In the rows, 128 means zero.
Each path is a new rotation, seen through one point. The rows after it are directions, each followed by how far the rotation turns it, in degrees a step (0 if it stays put).
Each turn is a multiple of 5 degrees from 10 to 175, or 0.
Each row of a path follows its step; steps can be skipped.
Rotation 1:
step 0: [113 115 152 123 112 124 142 132 125 129 134 131 126 141 148 142 134 122
 141 114 125 132 125 126 119 136 126 126 126 138 137 131 126 122 129 135
 137 131 126 120 129 131 123 126 129 139 139 136 135 138 138 128 122 130
 129 124 129 135 129]
step 2: [129 139 129 117 131 121 142 149 132 134 132 121 130 129 138 138 126 123
 118 122 131 131 134 126 132 128 141 128 150 149 142 131 121 125 120 124
 127 134 128 125 138 126 140 131 125 135 128 121 144 127 113 125 127 121
 117 120 133 133 123]
step 9: [123 136 111 133 140 135 118 120 132 130 124 148 132 124 126 114 115 126
 129 128 134 109 131 128 108 134 135 133 121 113 135 119 124 122 119 135
 133 115 128 135 131 121 130 133 138 128 122 121 122 133 123 133 128 131
 133 128 122 140 142]
step 20: [144 148 117 138 127 145 120 123 138 131 135 140 118 119 120 137 129 131
 118 129 130 116 127 123 131 122 133 129 123 128 120 134 129 126 126 106
 129 116 123 128 132 133 110 134 130 121 135 140 127 121 131 114 131 122
 116 135 137 127 130]
step 24: [125 119 135 126 131 130 139 121 137 126 128 119 130 117 118 137 132 136
 130 139 115 128 135 122 134 124 116 110 144 109 127 127 124 135 133 122
 122 136 116 126 118 137 119 136 118 135 122 138 122 131 130 110 122 141
 134 122 126 127 129]
step 30: [108 107 127 114 124 144 122 121 137 123 119 134 123 137 128 129 129 118
 125 128 111 119 123 126 116 126 136 122 125 115 134 128 123 131 138 130
 127 132 129 133 119 135 103 124 128 125 127 126 118 130 136 117 131 138
 128 127 131 129 132]
step 33: [157 133 122 134 127 135 128 137 127 132 135 130 117 123 133 127 135 135
 125 129 132 126 135 127 127 142 120 133 115 141 144 128 135 117 122 130
 128 134 124 115 116 117 129 129 129 120 140 127 137 127 135 137 132 129
 132 133 144 140 120]
step 34: [117 126 132 129 126 137 136 141 128 122 124 132 125 130 123 133 138 127
 133 135 133 133 124 127 112 123 123 131 132 129 136 126 122 116 124 117
 130 131 127 130 142 124 131 135 124 132 104 118 126 114 109 139 127 138
 148 118 142 119 135]
Speeds:
[132 132 127 131 132 131 132 129 129 128 123 128 124 131 131 127 127 128
 126 128 128 130 128 128 128 127 130 128 123 127 127 127 125 127 129 127
 128 125 131 126 127 128 125 126 127 126 127 125 128 126 124 129 131 129
 125 130 126 130 127]  135
[130 130 129 129 131 129 132 129 128 123 125 130 127 125 130 127 127 126
 130 130 132 127 131 127 128 134 128 132 131 129 128 128 131 125 125 128
 127 129 128 129 131 129 129 132 127 132 127 126 127 128 129 126 130 127
 127 127 130 125 130]  45
[129 127 125 131 130 131 127 128 126 129 128 128 125 122 128 130 128 129
 128 128 124 129 127 126 130 128 126 129 128 130 127 123 127 132 124 129
 127 126 130 124 126 132 130 130 130 126 129 132 126 132 128 129 128 128
 129 131 129 125 128]  170
Rotation 2:
step 0: [132 113 124 121 112 128 131 153 118 109 131 124 124 136 128 115 128 143
 122 126 128 107 134 128 134 118 127 133 128 119 124 122 137 129 119 125
 118 121 139 111 129 126 128 125 141 122 120 129 120 129 126 123 132 129
 138 127 117 124 125]
step 3: [124 128 134 137 126 118 119 133 137 131 129 133 120 149 114 127 118 138
 140 118 123 116 121 139 130 130 139 134 132 124 125 133 124 137 129 124
 135 124 121 121 123 117 135 136 120 159 126 124 130 119 125 127 123 121
 131 124 126 110 135]
step 17: [138 120 126 134 122 137 132 121 130 130 120 117 147 128 128 138 121 113
 118 129 129 114 127 134 124 134 129 134 128 138 139 120 124 122 114 136
 121 125 116 123 133 145 139 141 131 114 121 131 134 128 126 118 140 128
 145 132 118 120 138]
step 20: [132 131 130 141 112 120 126 131 139 129 130 122 128 133 127 126 131 128
 132 122 145 115 125 128 115 141 133 141 124 136 126 126 130 138 126 120
 137 115 127 120 110 130 123 109 130 127 123 131 128 138 138 128 138 126
 131 110 126 150 130]
step 22: [114 128 124 137 113 126 110 151 131 126 136 142 128 134 138 141 128 118
 129 129 123 115 130 129 144 133 138 120 124 126 129 130 117 130 125 133
 136 132 121 129 140 127 131 135 115 144 141 128 124 124 124 138 123 122
 128 133 119 118 122]
step 31: [125 127 131 132 112 141 135 128 134 127 141 137 129 123 135 121 118 122
 118 117 141 137 123 116 128 116 139 131 137 125 114 122 123 128 133 117
 116 132 136 131 139 134 121 111 133 117 139 129 115 124 132 129 138 124
 119 129 133 147 127]
step 32: [121 116 122 140 127 126 139 115 121 119 131 131 121 139 148 111 141 140
 118 126 125 121 127 128 141 114 123 139 134 138 115 138 128 132 131 113
 131 125 133 118 131 122 117 129 130 142 121 129 133 127 130 135 133 133
 133 120 119 130 123]
step 37: [137 126 131 126 109 130 121 117 120 124 132 116 123 135 109 124 133 126
 114 123 115 141 110 124 125 129 129 133 130 128 142 142 126 141 119 134
 118 127 142 124 132 147 128 129 130 132 129 138 128 135 125 118 127 132
 126 125 141 138 135]
Speeds:
[129 130 128 128 131 131 126 128 129 132 128 130 128 125 129 129 125 125
 126 126 130 129 134 126 126 130 128 127 125 128 128 126 126 133 127 128
 129 128 125 126 128 129 127 127 131 126 130 127 127 127 132 128 130 127
 128 123 127 130 133]  135
[129 129 129 129 131 127 124 131 123 130 129 127 126 128 124 131 128 128
 126 128 126 126 130 129 126 130 134 130 125 130 128 125 131 128 128 126
 129 128 130 128 128 128 127 127 123 130 130 125 129 131 128 129 127 128
 128 130 128 130 125]  20
[130 130 128 126 130 127 129 126 127 129 127 127 129 129 131 128 129 130
 130 127 126 129 129 124 128 127 126 130 129 130 126 124 129 127 129 124
 125 129 127 129 129 126 126 130 127 128 132 128 130 124 125 127 134 131
 125 133 128 131 129]  20
[127 133 126 127 129 132 130 133 129 129 128 129 130 132 126 128 132 129
 125 131 130 125 128 128 128 125 130 130 132 128 125 128 127 132 129 126
 129 126 125 130 131 128 128 128 129 130 126 130 130 127 129 129 125 129
 123 128 129 127 128]  35
[127 130 130 132 126 125 129 127 129 131 129 128 125 132 131 127 126 128
 125 126 125 128 128 128 127 128 128 128 127 131 129 129 132 129 134 128
 125 127 127 133 126 129 126 124 130 132 126 127 128 130 126 130 129 131
 127 124 129 126 128]  60
